128 stands for zero in the data rows.
Here are some points, one per row:
[119  85 135 128  95 159 101 116  81  88 117  98 150 132  97 165 183 128 138 114 195 147 177 115 160 160 114  99 152 153 120 137 141 114 142 133 184 156 158  88 126  48 161 164 139  62 132  87]
[ 97 145  86 141 172 114 137  92 151  90 134 118 105 129 191 140 148 143 148  99 114 142  89 168 105 108 116 175 158 130 147 197 100 178  82 131 123 153 189 147  68 104  68 155 102 134 156 153]
[164 157 132 131 133  90 162 160 147 151 156 117  81 134 106 123 121 122  97 105 191  98 164 109 113  85 143 137 110 135 167 123 136 179 151  85 120 140  82  99 131  81 164 127 154 106 138 156]
[102 119 108 122  61 119  94 132 180 134  91 165  91 195  86 108 100  91 119 141 126 122 138 125  99 119 123 178  60 136  93 147 154  44 136 161 114 128 170  59 114  56 109 138  96 105 193  66]
[133  93 141 112 123 139  90 107 193 146 153 111 144  92 136 156 148 131 143 142  80 142  72 173  97 129 132 130 133 104 111 138 102  88  79 169 145 172 130  87 179 123 137 122 137 164 174  84]
[144 156 120 133 140  59 109 155 121 161 154 137 144 100 125  91 125  87 126  73 126 156  97  92  79 146 224 192  97 142 122 107 106 188 102 157 193  78 135  97 125 167 121 131 156 121 145 129]
[ 92 111 153 108 149  49 144 119 154 138 152 144 149 141 132 149 104 126  92  90 125  55  91 160 162 142 140 123 136 119 136  62 160 108 205  98 151 163 143 115 156 127 208 112 109 125 127 161]
[154 182 176 181  97 142 161 113 113 149 119  96 143 145  93 156 142 163 166 148 135 159 129 105 169 143 114  88 119 140 163 146 211 134 124 143  82 107 146 103 172 137 151 125 174 108 157 142]
[105 106 151  94  93 112 109  80 135  94  60 129 132 221 177 154 137 105 151  92 129 127 133 118 158 107 133 118 104 141 171 105 115 106 212 163  90 117 120 138 110 110  49 129 141 118 167 178]
[131 168 118 129 196 165 171 169 118 116  90 133 145 107  79 117 117 139 169 133 179 102 145  97  75 111 145 160  94 136 136 132 142 141  96 107 135  98 106 130  77 141  80  81 129 129  75 169]
[111 147 125 147 128 116  34 125  99  70 182 101 130 141 169 134 108 147 122  91 167 139 111 160 155 180 153 159 127 163 113 104 155 161 108 135 146 103 154 162 137 156  90 128 115 121  90 141]
[115 102  99 153 129 122 137 119 150 117 155 117 155 145 183 154 129 157 141 161  88  93 132 149 120 122  99  86 156 149 117 138 133 129 149 144 118 131 129 148 148 131 136 106 108 102  87 121]
[143 115 149 123 115 117 170 131  97 141 158  54 146  65  52  72 142  99 194  53 123 196 163 132 130 132 135 174 160  87 111 146 136 153 139 175 142 229 129 118 144  94 159 150 123  86 106 145]
[124 201  74 148 159 101 127  87 159 109 106  90 161 111  83 193 162 132 149 171 134 157 130 111 116 109 123 160 123 118 104 137 135 159  78  93 114 194 156 183 154 160 123 159 142 135 108 187]
[126  69  97  97 174 151 128 126 119  84 136 121 179 136 193 147 131 160 112 175 135 152 106 142 124 155 139  85 110 120 160 134  90 197 139 116 132 122 132 143 109 175 108 124  89 152  81 150]
[104 159 173 159  19 161 105 157 144 132 142 185  77  80  89  42 167 115 175 160 109 143 165 182 159 136 158  88 193 133 101 149 150 117 132 110 109  32 153  88 153 117  66 187 131  91 128  78]
[172 141 101 160 151 102 111 173 132 138 134 109  94 127  85  79 165 131 112 106 171 154 169  77 113  82 155 129 113 164 117  98 153 122 132 121 164 131 116 113 179 140  98 125  88 121 128 134]
[181 163 145 134 155  40 150 138 110 169 125 133 136 140 134 102  83 136 109 145 154 146 186  79 155 165 152 167 133 142 148  89  78 120 163 143 153  76 108 103 154 147 101 105  99 129 130 108]
[150 177 130 150  74 148 118 125  80 102  87 145 132 163 114 114 102 100 124  97  98 124 139  87  79 133 135 169  76 101  98 105 148  99 165 114  76 153 119 183 137 174 161 141 136 110 187 144]
[113 104 105 153 193 190 157 110 181 109  66 129 137 185 170 209 120 112  64 108  77 123  96 139  99 144  85 105 130 139 112  63  71  85 166 131 124 128  98 234 109 163 113 156 166 175 162 115]
[ 70  93 116 124  86 146 131  56 153 139 153 182  68 100 154 121 108 139 166 109 105 111 109 181  89 148 181  61 143  98 150 199 117 110  79  88 160  62 102 104 115 171 156 133  98 169 142 126]
[119  86 141 169 166  89  80  78  90 124 143 146 120 141 157 118 151 155 143 192 156 147 189 130 174 120 113 109 161 127 115 202 163 106 141 163 114  96 125 174 136 150 153 116  59 108 121  97]
[169 105 117 131 167 121 115 184  95 152  92 185 111  76 161 101 150 179  93 129 162 136 106 107 137 120  97 109  95  94 135  50  92 154 142 111  95 123  88 170  98 151 187  83  85 178  97 159]
[ 65 121  85  93 137 118  92 123 120 165 161  97 181 142 114 165 150 109 188  89  85 142 138 176 123 139  81  89 114  98  84 158 150 137 125 131  96 156 161 125 178 143  90 107 113 125 181 115]
[100  88  87 123 158 136  86 113 127 104 105 136 134 132 126 177 127 157 158 140 133 125 151 137 147  89 129 135 119 128  81 117 128 125  74 113 167 180 156 110 141 120 102 157 141  90 131 148]
[140 138 143  87 138 137 166 147 124 162 137 115 118 156  75  63 120 130 120 126 133 160 150 152 160 134 141 158 155 177 155  82 139 179 173 162 153 130  58 105  88  59  68  58 153  85 115  86]
[119 102  66 141 144 112 115 135 113  84 103  68 133  74 185 156  96 117 147 142 123 116  94 121 100 126 138  98  93 106 115 174 148  86  70 113  77 145 144 134 146  91 140 100  98 175 155 147]
[128  92 137  96  92 170 168  69 123 131 125 157 137 157 106 116 136  99 121 144  83  60 137 125 166 120  43 123 147 147 135  65  77  48 128  94 122  92 178 123 189  85 193 146 165 115 106 112]
[162  96 144 110 185 108 117  79 106 105 128 194 182 143 148 145 105 155  55 147 148 201 177 124 136 135 125 130 148 134 174  61 157 109 104 112 145 123 116 190  84  66 128 156 100  81  83 104]
[126  99 134  94 170 174  92 124 182  87 128 126 120 105 132 143 133 115 144 106  71 173 104  48  75 159 151 131 102 148 133 149 180 112 138 105  80 130  93 129 131 149 152 152 128 145 178 135]
[ 97 113 195  99  90 109 139 139 157 110 147 134  48 165  69 100 141  96 141 168 103  89 153 163 115 123 123 137 105 154 118 122 115  75  86 142 156 173 154 103 185  65 163 166 108 124 185 101]
[ 93 156  94 139 184 120 138 154  71 104 119 136 136 108 138  57 140 127  94  89 150 159  97 172 108 120 105 163 197  82 154  93 106 161 120 124 139 166  84 123 129 155  97 119 139 110  95 137]
[120  98 108 138  27  93 163 140 184 157 215 206  75  68 177  78  98 192  83 144 196  90 155 137 170 218 178 109  89 136 169 129  76 167 147 127 125  73 111  86 104 154 137  93 103 209  83  38]
[139  91 125 148 129 146 156 112 114  87  88 164 158 180 127 159  96  94 117  82  78 181 112 137 160 136  96  99 177 115 111 104 167 128  91 146 135 121 168 111  69 142  93 130 108 154  70 122]
[133 148 155 127 161 115 155 189 131 165 102 179  93 166 122  84 146 119  87 130 137 116 177 113 133 130 108 124 186 126 168 152 120 146  86  75 160  72 122 168 112 158  87  98 157 115 114 111]
[100 109 124 185 160 131  96 105 132 153 168  86 166  93 108 183 133 119 143 107  86  97 161 119  43 103 122 161 210  47 125 116 125 145 116  98 154 219 163 123 148 147 101 107 173  96 130 170]
[152 140 175 116 113 191 153 152 188 144  84 155 136 153 115  96 179  80 125 136  94 118 145 114 188  65  84 136 135 101 161 115 113 106 134 141 155 103  91 156  82 150  93 134 105  82 140 102]
[ 87  85  89  97  18 201 161 170 136 166 122 178  60 110 124 113 160 141 111 144 141 124 114 203 160 143 112 106 166 165  77 154 128 114 157 110 151 130 133 110 143 107 133 168  87 106 168 178]
[156 124 121 128  83 149 159 133 140 159  99 122  96  76  71 165 118 137 137 150 150  67 111 165 159  55 101 129 150 174 100 152 152 108 142 142 109 152 114  94 128 116 190 115 157 134 118 106]
[134 174 137 213 138 145 131 141  72 149 133 107 148  80 143 140 133 125  70 144 107  86 129  82 104  97 127 163  72  92  79 149 134 144 144 122  98 137  81 101 102 119  60 100  87 169  72 172]
[164 206 148 147 167 140 115 110 125 168  61 125 133 119 128 166 130 126  62  86 154 140 139  83  96 169 125  80 182 151 131 140  95 180 140  72 181  63 124 164 185 193  79 110 112 106  87 189]
[ 92 143 163 153 116 133  82  96  71 127 174 102 162 127  94 124 154  71 162 133 136  95 123 135 129 102 157 124 133  68 110 119 158 207  76 173 160 178 185 119 133  94 126 137 101 135 166 158]
[157 169  95 106 181  66 113 161  86 129 187 116  63 117 128 136 136 148 107 137 155 131 127  70  95 159  98 111 117 141 123 123 115  88 138 157 133 140 114 148 144 178  90 109 118 164  93 115]
[ 89 220 164 155  83 161 153 117  82 117 144 125 155 131  97 102  64 116 193  90 128 137 108 135 150 101 194 181 105 173 146 158 157 132 134 148 107 156 154 150 107 122 160 143 169 163 123 139]
[132  93 117 102 138 117 143 108 148 139 158 117 139 145 191 121 134 137  90 148 146  76  84  93 115 162 168 123 126 187 124  52  79 133 166 107 105 100 123 125  67 184 153  99 189 171  92 192]
[123  63 137 108 117 108 105  96 164 136 116 102 157  94 142 128  73 101 168 151 139 100 105 144 104 145 113 133 118 160 165 136 131  78 147 121  48  91 103 136 139  95 185 174 135 154 161 134]
[167 110 134 133 112 169 156 152  95  95 110 138 130 162 138 118 105  93 116 192 108 126  88 137 144 189  52 140  34 115 108 121 128  91 197 106  97 143  93 104  69  93 114 187 163 123 137  98]
[165 138 161 137 144 175 193 167 143 146 130 206 112 184  93  95 184 133  90 120 180 128 148 113 164 112 148  89 120 121 111 163 119 137 156 137 154 118 123 107 103  98 121 119 180  88 157 117]
[138 177 142  94 129 157 169 178 135 188 160 101 151 100 118  87 109 164 166 180 130 153  73  76 163 100 105 125 151 122 155  91 150 154 138 123  90 195 129 111 128 170 183 139 154 120 107 131]
[ 99 107 128 147 142 128 124 127 131 126 137 149 130 155 137 189  83 109 174 145  85 161 110 150 119 110 118 129 152 123 126 198 127 136  57 192 141 137 119 113 123  75 150 121 115 102 151 113]
[162 127 146  54 117 152 146  66 153  67  64 171 176 135 190 152 126 160 117 147  64  63 154 133 166 140  55 158 124 147 197  97  56 142 202 132 114 111 133 167 125 152 148 138 169 174 120 127]
[140 159  88 128 231 133 154 152  75 119 140  89 134  85  97 180 127 137  91 116 164 105 133  90  66 133 143 153  90 144 142 154 124 145 102 141 109 121 110 144  97 113 129  92  98 130 158 122]
[111  36  94  74 110 115 140  96 188 138  97 117  90  76 228 107  62 143  90 133  99 130 106 141 118 134 167 142 150  47 165  52 100 135  98 167 151  61 151 155 176 163 174 116 133 137 102 105]
[ 83 108 136 132  24 116  92 112 154 140 151 142  97 105  72 120 137 168 208  96 123  93  92 178 130 136 118  92 175  89  92 191 130 131 120  81 151 102 147 136 168 105 126 132  82 131 152  88]
[153 154 147 162 118 127 113 180  96 167 134 148 120 159 150 125 184  97 113 112 145 101 232 113 118 137 115  81 106 116 152 131  92 133 114 172 142 102  99 124 125 121 110 180 166 116 116  88]
[132 110 140  91  83  90 138 137 168 132  65  84 114 129 141  92  76  95  94 199 149 150  78 158 176  84 170 132 133 141 109 162 173  56 117  95 183 143 145  73 115  70 186  68 173 145 154 144]
[172 161 175 174 127  99  64 161  98  84 124  84 172 157 131 104 123 123 120 103 106 162  94 102 131 113 118 122  98 151 105 121 123 120 148 177 108  98 111 113  91 214 138 140 136 161 140 144]
[156 167 104 134 177 136 113 141 133 143 129  56 148 131 103 148 136 176 164 126  99 135 121  90 135 108 166 117  82 130 117 168 156 164 112 133  82 151 133 172 109 138 127 149 139 122  78 117]
[128 149 122  58 131 124 109 123  87 108 204  73 119 129 129 176 154 143 132 120 145 196  97 185 116 130 152 125 106 126  92 175 135 110  90  70  89 148 144 116 157 124 131  98 119 145  99 118]
Along one direction, these points spread out more than along any other. Take the direction at right angles to it along which they spread out most. Go by this last direction. How far along it is each point below, from 0 to 99? 50 is the average, and the first point above lies past it. One standard deviation of the points above along it is 16.
[ 83 108 136 132  24 116  92 112 154 140 151 142  97 105  72 120 137 168 208  96 123  93  92 178 130 136 118  92 175  89  92 191 130 131 120  81 151 102 147 136 168 105 126 132  82 131 152  88] 56
[172 161 175 174 127  99  64 161  98  84 124  84 172 157 131 104 123 123 120 103 106 162  94 102 131 113 118 122  98 151 105 121 123 120 148 177 108  98 111 113  91 214 138 140 136 161 140 144] 54
[119  86 141 169 166  89  80  78  90 124 143 146 120 141 157 118 151 155 143 192 156 147 189 130 174 120 113 109 161 127 115 202 163 106 141 163 114  96 125 174 136 150 153 116  59 108 121  97] 50
[104 159 173 159  19 161 105 157 144 132 142 185  77  80  89  42 167 115 175 160 109 143 165 182 159 136 158  88 193 133 101 149 150 117 132 110 109  32 153  88 153 117  66 187 131  91 128  78] 41
[162 127 146  54 117 152 146  66 153  67  64 171 176 135 190 152 126 160 117 147  64  63 154 133 166 140  55 158 124 147 197  97  56 142 202 132 114 111 133 167 125 152 148 138 169 174 120 127] 16
[164 157 132 131 133  90 162 160 147 151 156 117  81 134 106 123 121 122  97 105 191  98 164 109 113  85 143 137 110 135 167 123 136 179 151  85 120 140  82  99 131  81 164 127 154 106 138 156] 48
[ 92 143 163 153 116 133  82  96  71 127 174 102 162 127  94 124 154  71 162 133 136  95 123 135 129 102 157 124 133  68 110 119 158 207  76 173 160 178 185 119 133  94 126 137 101 135 166 158] 81
[ 97 113 195  99  90 109 139 139 157 110 147 134  48 165  69 100 141  96 141 168 103  89 153 163 115 123 123 137 105 154 118 122 115  75  86 142 156 173 154 103 185  65 163 166 108 124 185 101] 49
[144 156 120 133 140  59 109 155 121 161 154 137 144 100 125  91 125  87 126  73 126 156  97  92  79 146 224 192  97 142 122 107 106 188 102 157 193  78 135  97 125 167 121 131 156 121 145 129] 58
[111 147 125 147 128 116  34 125  99  70 182 101 130 141 169 134 108 147 122  91 167 139 111 160 155 180 153 159 127 163 113 104 155 161 108 135 146 103 154 162 137 156  90 128 115 121  90 141] 58
[156 167 104 134 177 136 113 141 133 143 129  56 148 131 103 148 136 176 164 126  99 135 121  90 135 108 166 117  82 130 117 168 156 164 112 133  82 151 133 172 109 138 127 149 139 122  78 117] 71
[102 119 108 122  61 119  94 132 180 134  91 165  91 195  86 108 100  91 119 141 126 122 138 125  99 119 123 178  60 136  93 147 154  44 136 161 114 128 170  59 114  56 109 138  96 105 193  66] 46
[111  36  94  74 110 115 140  96 188 138  97 117  90  76 228 107  62 143  90 133  99 130 106 141 118 134 167 142 150  47 165  52 100 135  98 167 151  61 151 155 176 163 174 116 133 137 102 105] 24
[169 105 117 131 167 121 115 184  95 152  92 185 111  76 161 101 150 179  93 129 162 136 106 107 137 120  97 109  95  94 135  50  92 154 142 111  95 123  88 170  98 151 187  83  85 178  97 159] 31
[119  85 135 128  95 159 101 116  81  88 117  98 150 132  97 165 183 128 138 114 195 147 177 115 160 160 114  99 152 153 120 137 141 114 142 133 184 156 158  88 126  48 161 164 139  62 132  87] 57
